Some points, one per row:
(-0.58, 0.84, 0.77, 0.05, 0.18, -1.76, -1.79, -2.37, 0.87, 0.67,
 0.64, -1.58, 1.57, -0.06, -1.43, 0.27)
(0.83, 0.00, 0.69, 0.35, 0.18, 0.05, 0.50, -0.26, -0.16, 0.29,
 -0.01, -0.30, -0.98, 0.21, 0.60, -0.70)
(1.39, 0.72, -0.37, 0.83, -0.18, 1.28, -1.09, -0.66, 0.47, 0.48,
 -0.26, -0.38, -0.03, 0.95, -0.23, -0.44)
(-0.89, 0.33, 1.37, 1.00, 0.84, -1.85, -1.33, -1.26, -1.17, 0.85,
 1.88, 0.23, 2.47, -0.41, -1.68, 2.24)
(0.91, 0.41, 0.25, 0.50, 0.03, 1.05, -0.39, -0.06, -0.39, 0.57,
 -0.20, -0.43, -0.85, 0.24, 0.38, -0.32)
(0.74, -0.07, 0.33, 0.46, 0.43, 0.07, 0.44, -0.26, -0.31, 0.03,
 -0.07, -0.02, -1.00, -0.26, 0.70, -0.72)
(-2.78, 0.52, -3.01, -2.30, -1.32, -1.82, -0.54, -0.20, 2.39, -1.35,
 -1.96, -0.37, 4.12, -0.55, -2.97, 0.94)
(0.94, 0.06, 0.52, 0.32, 0.57, 0.26, 0.50, -0.34, -0.05, 0.11,
 -0.08, 0.04, -0.79, 0.11, 0.55, -0.71)
(0.26, -1.35, -1.05, 1.81, -1.77, 0.09, 0.04, -0.18, -0.33, 1.11,
 0.67, -0.62, -0.91, -0.08, 0.80, -1.50)
(-2.72, 0.60, -3.68, 0.44, -1.39, -1.38, -0.45, 4.86, -0.68, 1.29,
 -1.09, 1.00, -0.63, -0.78, -2.18, 1.24)
(-1.13, -1.41, 0.05, 0.03, 0.46, 0.21, 0.67, -1.11, -2.05, -1.41,
 1.07, 1.02, -1.28, 0.74, -0.29, -0.07)
(-1.15, -0.67, -0.04, -1.77, 0.29, -1.04, -0.36, -0.90, -2.35, -1.08,
 1.01, 0.91, -0.97, -0.03, -0.31, 0.13)
(0.83, 0.52, 0.15, 0.54, -0.27, -0.14, 0.36, 0.26, -0.41, 0.65,
 -0.04, -0.14, -1.42, 0.44, 0.58, -0.90)
(0.65, 0.17, 0.92, 0.72, 0.93, -0.74, -0.63, -1.26, -0.02, 0.30,
 0.61, -0.58, 0.05, -0.33, -0.04, -0.24)
(0.79, 0.02, 0.69, 0.54, 0.16, -0.04, 0.54, -0.22, -0.33, 0.15,
 -0.13, -0.06, -0.85, 0.01, 0.56, -1.04)
(0.22, 0.73, -0.24, -1.48, 0.98, -0.61, -1.34, 1.91, 1.01, 0.20,
 -1.39, 1.39, 1.74, -0.59, 0.35, 2.04)
(0.94, -0.20, 1.19, 1.55, 0.33, -0.28, 0.41, -0.14, -1.03, 0.46,
 -0.73, -0.25, 0.17, -0.23, -0.07, 0.71)
(0.38, 0.08, 0.63, 0.54, 0.93, -0.01, -0.11, 0.06, -0.90, 0.20,
 0.32, -0.19, -0.76, 0.63, 0.62, -0.41)
(0.54, 0.08, 0.62, 0.30, 0.17, 0.05, 0.30, -0.50, -0.45, -0.01,
 0.00, 0.06, -1.32, 0.20, 0.51, -0.49)
(1.26, 0.24, -0.49, 0.23, -1.19, 1.15, -0.10, 0.45, 0.22, -0.35,
 0.23, 1.02, 0.24, 0.37, 1.61, -0.53)
(0.09, -0.78, 0.67, 0.11, 0.34, 0.19, 0.70, -1.01, -0.87, -0.21,
 0.19, 0.48, -1.08, 0.09, 0.34, -0.99)
(0.91, 0.21, 0.27, 0.23, 0.41, 0.08, 0.45, -0.22, -0.35, 0.10,
 -0.03, 0.15, -0.92, -0.07, 0.77, -0.55)
(-2.49, -0.37, -2.26, -2.00, -2.35, -1.23, -1.14, 0.00, 3.14, -1.17,
 -1.61, -0.09, 4.66, -0.14, -3.09, 0.49)
(-0.60, -0.72, -0.25, -2.77, -1.01, -0.19, 1.00, 2.65, 1.81, -2.38,
 0.88, 0.80, 1.30, -1.09, 0.91, -0.67)
(0.72, 0.05, -0.28, 0.92, -0.40, 0.24, 0.35, -0.30, -0.21, 0.35,
 0.04, -0.26, -1.14, -0.04, 0.84, -1.21)
(0.19, 0.35, -0.03, -0.36, 0.45, 0.12, 0.01, -0.94, 0.09, -0.41,
 -0.51, 0.20, -1.25, -0.21, 0.77, 0.76)
(-2.48, 0.42, -0.15, -0.55, 0.91, 0.69, -0.90, 0.97, -2.90, -0.36,
 2.28, 1.63, 0.19, 1.90, -3.11, 2.40)
24 more points follow, each with its number after it:
(-2.93, -0.11, -0.24, 0.43, -0.03, 0.65, 1.38, 2.27, -3.26, 0.08,
 0.80, 1.46, -0.27, 1.29, -1.01, 3.11) 0
(-2.22, 1.44, -3.27, -1.95, 0.40, 0.15, -0.92, 0.55, 0.26, -0.46,
 -2.45, -0.69, 2.53, -1.14, -1.16, 2.14) 1
(-1.16, -1.00, -1.47, 2.47, -1.92, 0.47, 0.61, 0.49, -2.27, 0.71,
 -0.38, 0.06, -0.42, 0.79, 1.03, 0.81) 2
(0.76, 0.20, 0.50, 0.34, 0.24, 0.13, 0.35, 0.09, -0.35, 0.37,
 -0.04, -0.12, -0.84, 0.06, 0.95, -0.60) 3
(-2.45, 0.06, -0.99, -0.94, 0.00, -0.13, -0.96, -1.47, 1.24, -1.40,
 -0.14, 0.89, -0.93, -0.21, 0.05, 3.29) 4
(0.16, 0.46, 0.98, 0.11, 1.25, -0.30, -0.57, -1.11, -2.00, 0.18,
 0.89, 0.68, -0.33, 0.26, -1.31, 0.06) 5
(-1.34, -0.40, -0.21, -0.62, 0.09, 1.40, 1.66, -1.05, 2.98, -0.41,
 -1.04, -0.02, 2.74, -3.19, -1.62, -0.90) 6
(-0.48, 0.56, -3.99, 1.47, -0.22, -0.61, 0.37, 2.80, -0.34, 1.30,
 -1.15, 0.92, -1.39, -1.65, -1.60, 1.61) 7
(0.90, 0.24, 0.73, 0.36, 0.41, 0.06, 0.41, -0.19, 0.10, 0.23,
 -0.21, 0.14, -1.03, 0.23, 0.44, -0.65) 8
(-2.86, 1.04, -3.01, -2.20, 0.00, -1.33, -0.46, 0.30, 1.27, -1.42,
 -2.42, -0.96, 3.18, -1.06, -2.06, 1.78) 9
(1.23, 0.63, 0.33, 0.39, -0.10, 0.89, -1.02, -0.47, 0.48, 0.57,
 -0.21, -0.42, -0.47, 0.90, -0.30, -0.71) 10
(-3.06, 0.24, -0.62, -1.23, 0.13, 0.97, -2.64, -0.41, 0.49, -0.46,
 0.99, -0.05, 0.95, 3.39, -1.84, 2.41) 11
(-2.17, -0.11, -2.03, -1.04, -2.50, -0.66, -2.90, 0.32, 3.09, -0.66,
 -0.18, 0.20, 4.19, 1.51, -3.76, 1.39) 12
(0.81, 0.27, 0.50, 0.15, 0.40, 0.12, 0.71, 0.12, -0.11, 0.20,
 -0.10, 0.08, -1.10, 0.12, 0.71, -0.74) 13
(0.70, 0.35, 0.76, 0.11, 0.21, -0.08, 0.74, -0.11, 0.18, 0.18,
 -0.07, 0.13, -0.72, -0.36, 1.03, -0.62) 14
(0.30, 0.12, 1.02, 0.33, 0.40, 0.64, 0.47, 1.06, -1.33, 0.19,
 -0.09, 0.07, -0.58, 0.98, 0.75, 0.78) 15
(-2.72, 0.42, -0.40, -1.39, 0.35, 0.86, -2.61, -0.54, 0.14, -0.59,
 0.68, 0.01, -0.25, 1.83, -0.83, 2.71) 16
(1.25, -0.66, -0.10, -0.51, -1.47, 0.63, -2.37, 0.05, 1.86, 0.46,
 -1.23, -0.36, 2.30, 0.89, -1.73, -1.17) 17
(0.74, -0.49, -0.29, 1.90, -1.28, 1.18, -1.21, 0.23, 0.13, 1.01,
 0.96, -1.00, 0.16, 1.26, 0.53, -0.61) 18
(0.89, 0.43, -2.07, 1.40, -1.35, 1.43, -1.76, 0.36, 1.23, 1.36,
 0.14, -1.13, 0.74, 0.99, 0.43, 0.79) 19
(0.88, 0.06, 0.54, 0.20, 0.45, 0.30, 0.34, -0.10, -0.13, 0.36,
 -0.22, -0.12, -0.91, 0.02, 0.52, -0.81) 20
(0.94, -0.03, 0.54, 0.31, 0.28, -0.03, 0.52, -0.30, -0.31, 0.31,
 -0.14, -0.18, -0.98, -0.02, 0.44, -0.76) 21
(-0.44, -2.40, -1.49, 1.47, -2.21, -0.39, -0.50, -0.62, -1.22, -0.10,
 0.76, -0.57, -0.79, 0.14, -0.74, -2.30) 22
(0.50, 0.28, 0.84, 0.32, 0.67, 0.28, -0.21, -0.18, -0.79, -0.03,
 0.82, 0.24, -1.55, 0.37, -0.09, 0.15) 23
Which of these numbered points is nearest to each point below, ignoring the 3 directions in which the first points spread most? Its number follows each.
(1.57, -1.00, -1.15, 0.58, -0.86, 1.34, -2.09, 1.11, 1.98, -0.23,
 -1.01, 0.09, 2.97, 0.29, -0.72, 0.45) > 17
(-1.15, -2.74, -2.06, -0.03, -3.15, -1.34, -1.29, -0.01, -1.44, -0.59,
 1.74, -0.21, -0.84, -0.37, -1.86, -1.87) > 22
(0.74, -0.07, -0.05, 0.92, -0.58, -0.56, 1.21, 1.68, -1.89, 0.39,
 -0.43, 0.21, -0.56, -0.98, 0.73, 0.93) > 3
(-0.43, 0.50, -2.75, 1.38, -2.43, -0.40, -0.57, 1.27, 0.09, 0.96,
 0.50, -0.53, -1.67, 0.03, 0.42, -1.78) > 18
(-0.09, -0.29, -0.36, -0.48, 0.51, 2.27, 1.47, 0.23, 1.93, -0.66,
 -1.02, -0.09, 2.72, -2.31, -0.26, -0.93) > 6
(-0.43, 0.34, -0.16, 1.33, 1.19, -1.45, -1.78, -2.41, -0.47, -0.22,
 0.03, -0.43, 2.11, -0.06, -2.15, 1.06) > 21
(-3.28, -0.26, -1.81, -2.36, -1.39, 0.94, 1.99, 2.16, 3.23, -1.13,
 -0.14, 0.70, 4.14, -2.85, -1.58, 0.67) > 6
(-2.48, 1.03, -3.43, -2.47, -0.19, 0.13, -1.00, 1.61, 0.84, -0.20,
 -2.22, -0.20, 2.70, -1.18, -1.09, 2.67) > 1
(-1.07, 0.19, 0.05, -0.43, 0.13, 0.06, -0.56, -1.28, 0.47, -1.07,
 -0.33, 0.81, -1.42, -0.26, 0.69, 1.77) > 4
(-2.56, 0.92, -2.86, -2.55, 0.11, -1.40, -0.19, 0.23, 1.47, -1.27,
 -2.55, -1.04, 3.02, -0.95, -1.96, 1.46) > 9
(-4.04, -1.23, -2.98, -0.61, -1.69, -0.49, 0.57, 3.79, 1.21, -0.18,
 -2.12, 1.01, 3.52, -2.17, -2.44, 2.20) > 0
(-3.02, -0.09, 0.29, -1.56, 0.11, -0.30, -0.29, -0.40, 0.20, -0.59,
 0.97, 1.72, -0.54, 0.64, 0.91, 3.24) > 4
(-3.53, -2.31, 0.20, -1.54, -0.97, -1.05, 0.55, 1.53, -2.30, -2.66,
 2.05, 0.27, 2.29, 1.77, -1.22, -0.15) > 0
(1.29, 0.62, 0.30, 0.52, -0.11, 1.12, -0.82, -0.16, 0.40, 0.75,
 0.10, -0.25, -0.72, 0.67, -0.11, -0.54) > 10
(0.47, 1.97, -1.10, 0.10, -0.16, 0.50, 0.56, -0.96, 2.22, -0.07,
 -1.83, -1.56, 1.02, 0.38, -0.70, 1.54) > 9
(0.95, 0.20, 0.45, 0.17, 0.31, 0.29, 0.36, -0.38, 0.14, 0.25,
 -0.50, -0.47, -0.90, 0.14, 0.47, -0.34) > 20
(0.83, -1.85, -1.19, 1.70, -0.95, 0.25, 0.30, -0.40, -0.27, -0.14,
 0.58, -1.22, 0.16, -1.01, -0.11, -2.04) > 22
(1.09, -0.16, -0.37, 0.66, -1.16, 2.70, -1.64, 0.38, 0.75, -0.72,
 -1.24, -0.26, 2.23, 0.35, -1.33, -0.55) > 17
(-0.04, -2.01, -1.23, 2.03, -1.88, 0.03, -0.14, -0.21, -0.75, 0.95,
 0.97, -0.44, -0.71, 0.18, 0.64, -1.45) > 22
(-2.39, 0.85, -2.52, -1.41, 0.66, 0.05, 1.77, 0.95, 0.57, -0.18,
 -2.42, -0.17, 1.17, -3.22, -0.37, 1.10) > 9
(0.99, 0.78, 0.73, 0.22, -0.72, 0.80, -1.12, -0.20, 0.68, 0.88,
 0.41, -0.30, -0.83, 0.75, 0.06, -0.49) > 10
(0.06, -0.04, 1.90, -0.38, 0.08, -0.33, 2.23, 0.27, -0.11, 0.01,
 0.60, 1.44, -0.54, -1.29, 0.40, -0.24) > 14
(0.45, 0.75, 0.82, 0.30, -0.42, 0.51, 0.39, -0.90, 0.61, 0.41,
 -1.33, -0.75, -0.29, 0.40, 0.35, -0.35) > 8
(0.82, 0.29, 0.80, 0.19, 0.51, 0.16, 0.56, -0.10, 0.05, 0.14,
 0.13, -0.23, -0.87, -0.09, 0.59, -0.71) > 13
(-0.47, -1.76, -1.19, 2.10, -2.87, 0.60, -1.06, -0.33, -0.43, 2.65,
 2.27, -0.99, 2.14, 0.55, -0.81, 2.50) > 18
(-0.96, 0.49, 0.17, -0.41, 1.36, 0.41, -2.40, 0.43, -1.42, -0.05,
 1.47, 0.86, -0.42, 1.85, -1.67, 1.81) > 10
(-1.19, 0.62, 0.36, 0.06, 1.07, 0.83, -1.49, -0.04, -2.60, -0.18,
 1.67, 1.29, -0.22, 1.52, -2.49, 1.65) > 10
(-0.38, -0.40, 1.26, -0.23, 0.64, 0.20, 0.13, -0.76, -1.90, -0.50,
 0.59, 1.27, 0.40, 2.38, -0.54, 1.27) > 15
(-0.11, 0.21, 2.45, -0.44, 0.00, -0.70, 2.57, 0.45, -0.38, -0.34,
 0.94, 1.46, 0.01, -1.34, -0.15, 0.27) > 14
(-0.74, -0.52, -0.49, 0.19, 2.56, -0.23, -1.66, 2.53, -0.99, 0.89,
 0.46, 0.71, 0.85, 1.22, -0.67, 2.29) > 15
(-2.50, 0.42, -0.60, -2.68, -0.21, -0.38, -0.32, -0.85, -1.65, -0.91,
 0.49, 1.21, -0.69, -0.19, 0.24, 2.08) > 4
